The rows of A fall into 3 groups, and each row is roughly a mix of its group's hidden directions.
A, 130 rows:
-8,-7,1,-30,19,-8,-16,30,4,-3,2,-3,8
6,-10,18,3,-3,2,7,-11,-19,7,39,-5,-1
15,2,21,-2,-2,5,27,-2,-22,-2,23,-14,-4
7,5,5,25,-9,23,18,-23,4,9,-9,16,-9
15,21,-2,-4,7,20,7,-6,-4,-36,6,4,-8
8,-12,19,-2,-5,-1,12,-17,-22,16,28,-10,-3
-15,19,-20,6,-6,-21,-19,4,15,-11,-15,12,-6
-22,5,0,9,-13,-18,-13,-1,-31,-1,18,4,10
-4,-2,23,-4,-14,2,18,5,22,15,-13,13,22
-22,-18,-4,2,0,-12,0,17,2,31,-8,-5,17
-20,-5,-11,-10,-7,25,1,-4,21,-13,10,-23,11
-9,5,-3,-3,-20,-11,19,14,34,5,0,14,12
-14,-14,-17,8,-17,23,5,-23,11,-9,3,-20,3
-16,-13,-16,-1,-20,18,3,-16,18,-4,-4,-25,4
22,13,15,12,14,-16,0,9,-18,0,-10,24,-11
0,-1,4,1,-34,4,-2,5,14,-15,10,-4,-31
-2,-16,-20,-1,-23,0,18,-1,-10,-29,11,2,-8
13,-17,14,-6,7,15,8,-1,-19,3,33,-10,6
2,4,5,10,24,2,-8,-4,-12,22,-2,2,35
6,3,-13,9,10,10,-20,-7,-36,3,16,-7,-13
11,-2,-16,-8,26,21,-2,4,-17,3,-13,-10,-23
-11,14,13,12,-26,-21,16,10,16,-1,-7,-7,15
-19,9,-10,8,-8,-16,-9,2,-36,-2,10,0,17
-7,9,-28,0,5,0,-13,11,19,-13,-29,8,-4
32,-2,3,-6,8,15,11,-3,30,-2,-13,-9,-6
6,3,8,4,24,-3,-4,-4,-8,25,-7,8,34
-10,-16,27,-5,-14,-10,11,-3,11,20,22,2,13
29,18,8,-11,9,14,-5,-13,-9,-23,4,-1,-13
-15,-8,-9,10,-22,21,-5,-13,18,0,2,-27,5
-9,-2,-3,-25,10,-19,-19,27,-5,-13,5,-12,8
-11,-4,-11,0,-27,3,3,4,3,-20,4,-9,-34
-10,-2,1,-18,17,-8,-17,35,1,-9,-1,-14,9
6,18,20,14,15,0,-19,3,5,27,-18,-5,6
11,-4,19,-3,-12,-1,24,-15,-14,17,27,-1,2
27,-10,2,-9,10,11,12,-1,26,4,-18,-11,-16
4,21,19,3,11,4,-21,9,14,24,-18,-10,6
22,5,5,-10,-3,35,6,17,2,-21,-3,2,-4
8,0,-16,4,23,9,-32,-4,-24,-9,-4,-7,-4
25,14,9,-11,7,18,3,-6,-5,-28,1,-9,-18
-8,-15,-20,-2,-22,6,17,-4,-17,-25,8,10,-7
-22,-15,-8,13,-9,-23,-3,3,1,29,-2,9,13
16,11,-8,-10,26,9,-6,6,-24,-21,-5,-9,-15
-10,-5,7,-29,17,-5,-17,29,-1,-8,-6,-5,10
-14,-7,-17,4,-16,19,-3,-5,14,-9,0,-33,10
9,15,25,-1,5,-3,-16,10,18,26,-10,-3,15
22,12,4,-7,-1,29,9,15,-6,-28,-1,-1,1
-22,5,-4,11,-15,-12,-12,4,-28,1,17,14,15
-17,-10,-1,10,-12,-29,-15,-15,2,26,4,2,7
2,1,1,-4,-22,-4,1,5,13,-18,2,-3,-40
-6,-2,-12,5,-26,6,1,-2,8,-19,-7,-15,-32
7,3,4,1,20,-7,-6,2,-13,24,-5,5,36
-7,-19,-14,4,-18,-7,25,-11,-6,-21,6,10,-19
-25,3,-3,12,-10,-18,-9,5,-28,5,15,12,14
17,11,1,-7,5,29,13,12,-1,-31,-3,1,-7
9,12,11,-10,23,-13,2,12,-19,4,-8,30,-1
13,4,0,23,-17,11,24,-27,3,8,8,10,-6
17,0,-9,25,-7,12,13,-34,4,6,2,10,-6
4,5,13,11,18,-1,-5,1,-4,24,-5,3,37
11,8,-9,32,-17,7,17,-25,4,3,6,6,-5
-4,2,3,10,26,3,5,-2,-16,12,-6,9,36
9,4,0,23,-13,15,24,-25,6,12,-3,12,-12
9,4,5,-5,23,-8,-2,5,-10,19,-8,7,36
-24,-11,1,13,-5,-20,3,1,17,22,-10,19,12
-6,7,1,-21,15,-10,-16,35,-2,-4,-4,-5,15
24,-4,-2,-5,5,12,10,-8,36,1,-15,-13,-5
25,-8,4,-6,7,13,12,0,33,3,-18,-9,-7
-6,-14,27,2,-15,8,15,-7,12,20,-19,0,17
8,3,9,7,23,-5,-4,2,-4,19,-1,0,39
-2,-10,-13,-8,-21,5,-9,-7,22,8,-5,-33,12
11,3,-8,28,-11,12,22,-25,11,7,-2,7,-11
-28,10,-6,13,-12,-16,-8,-3,-23,-7,16,8,15
-13,18,-10,-8,-5,-17,-9,8,18,-7,-32,13,-2
21,12,-15,-5,23,11,-6,-5,-22,-19,0,2,-15
-24,9,1,8,-8,-17,-13,0,-29,0,14,16,11
-27,5,2,7,-10,-10,-11,9,-30,-1,14,15,12
-14,-1,2,-20,12,-10,-21,31,-3,-7,-12,-13,8
-3,-20,1,11,-21,-20,-6,6,0,32,-11,4,8
-19,-7,15,9,-25,-10,14,8,24,10,-1,-4,14
17,19,1,-11,8,23,-1,-11,3,-31,9,-7,-8
-11,-13,5,-22,18,-4,-19,29,-1,-7,1,-14,10
5,1,9,13,23,-8,0,-3,-6,23,-8,2,34
-9,10,-18,-1,0,-11,-25,7,15,-13,-27,12,11
19,14,-10,-12,8,29,-2,-5,-8,-26,2,1,-13
13,2,-19,9,26,12,-23,-3,-20,6,-8,-8,-7
-26,3,3,15,-14,-24,-9,0,-21,4,13,13,11
19,2,12,-13,13,-25,11,12,-9,0,0,28,1
4,13,22,9,11,8,-16,-5,12,31,-13,-1,14
-8,10,5,5,-7,-15,-17,-6,-37,-3,18,10,-1
22,6,4,-7,-2,31,10,20,-5,-23,1,-6,-1
-1,8,12,-4,9,-12,4,8,-21,11,-8,36,-14
12,5,14,-7,11,-21,4,8,-16,5,5,32,-16
2,11,5,-12,-19,-5,26,0,22,6,-14,23,10
21,13,-9,-10,0,27,-3,-3,-12,-28,7,-8,-11
30,-5,1,-10,12,19,11,4,25,3,-15,-11,-5
-7,6,10,-17,11,-15,-8,34,-5,-14,-1,-18,10
6,3,4,-5,22,-4,-2,0,-12,23,-9,11,35
6,-23,22,-1,-4,11,8,-7,-16,10,25,-14,13
24,12,5,-9,5,27,10,11,-5,-27,2,-9,-3
32,-5,3,-5,4,18,5,-8,29,-1,-3,-5,-16
-15,-11,-17,8,-23,21,4,-13,10,-9,-4,-23,7
-15,-8,3,-26,9,-12,-18,29,1,-9,1,-11,10
21,17,7,-6,5,24,1,-5,0,-30,12,6,-12
3,18,16,6,15,3,-20,5,3,29,-19,-5,12
-6,0,-5,-28,15,-13,-17,27,-7,-15,0,-11,4
5,5,-11,-11,24,11,-27,2,-22,-18,-9,3,-7
9,15,-25,3,23,-3,-21,-1,-14,-8,11,7,-20
-24,-3,27,9,-8,3,-1,16,20,16,-2,10,13
-24,8,6,4,-4,-19,-11,3,-35,0,10,10,8
-8,-3,-9,-2,-20,6,-2,-5,7,-17,5,-8,-40
20,-9,13,4,6,15,19,-3,-17,9,30,-9,4
-24,-12,-13,-3,-17,24,-3,-13,10,-5,19,-16,1
4,14,6,4,34,-5,0,2,-23,4,-13,22,-2
16,-24,10,3,3,26,16,-5,-10,1,19,-15,10
-12,-17,-3,9,-10,-22,-2,3,8,31,-18,8,13
-9,2,9,3,-24,-8,30,4,26,14,2,7,4
-20,-12,3,15,-5,-23,6,11,5,24,-8,14,18
20,-10,2,-7,7,18,12,5,35,6,-15,-7,-5
8,1,9,9,24,-2,-1,-7,-10,20,1,10,34
22,7,1,-10,6,30,12,16,-3,-24,-5,-8,-5
-20,8,0,6,-9,-17,-14,-2,-35,-1,9,14,6
-9,18,-15,3,0,-8,-7,14,19,-19,-31,6,-1
-18,-17,5,9,-12,-27,-6,-3,7,30,-6,1,5
8,17,19,-6,32,3,-14,-2,18,17,-10,-3,7
1,-16,-17,-6,-24,-7,17,4,-10,-26,16,6,-8
-21,-21,-5,6,-10,-13,-4,11,7,33,-4,2,12
-9,-9,-12,1,-23,10,0,-6,23,-3,-5,-33,4
-22,6,-6,9,-13,-15,-12,3,-32,0,14,2,17
31,-5,2,-8,4,18,7,-3,27,-2,-7,-17,-10
-12,-17,-14,-6,-15,-1,22,-2,-13,-22,17,17,-8
12,17,22,-8,13,2,-23,3,15,26,-8,1,6

Here is one row of each group, with its name. Which group are the others in?
-13,19,-22,17,-5,-18,-10,7,21,-8,-15,5,-10 : J
14,16,7,-12,6,24,-3,-7,-2,-29,14,-1,-17 : L
-1,2,10,7,30,-2,0,-6,-7,23,-2,8,31 : K

8,7,4,-1,2,-20,-2,12,-28,16,-17,25,-5 : K
12,-21,26,-10,9,4,10,-17,-14,16,17,-9,0 : J
20,12,13,-6,27,-15,-5,10,-16,3,5,23,-2 : K
-13,-5,5,-28,12,-12,-20,28,-3,-7,0,-7,9 : J
4,17,21,-1,20,-2,-18,10,19,21,-5,-12,9 : K
22,-7,6,-14,10,20,6,0,30,3,-15,-8,-12 : L
-25,10,-2,9,-15,-11,-13,-4,-26,-9,21,10,7 : L
-19,18,-6,-10,2,-13,-13,18,14,-11,-27,11,-5 : J
13,12,4,-12,8,-20,-8,19,-21,1,-3,19,-23 : K
15,9,-7,-3,20,12,-17,-4,-30,-21,-5,-4,-5 : J
-9,0,-12,5,20,7,-23,3,-19,-1,-12,-15,-27 : J
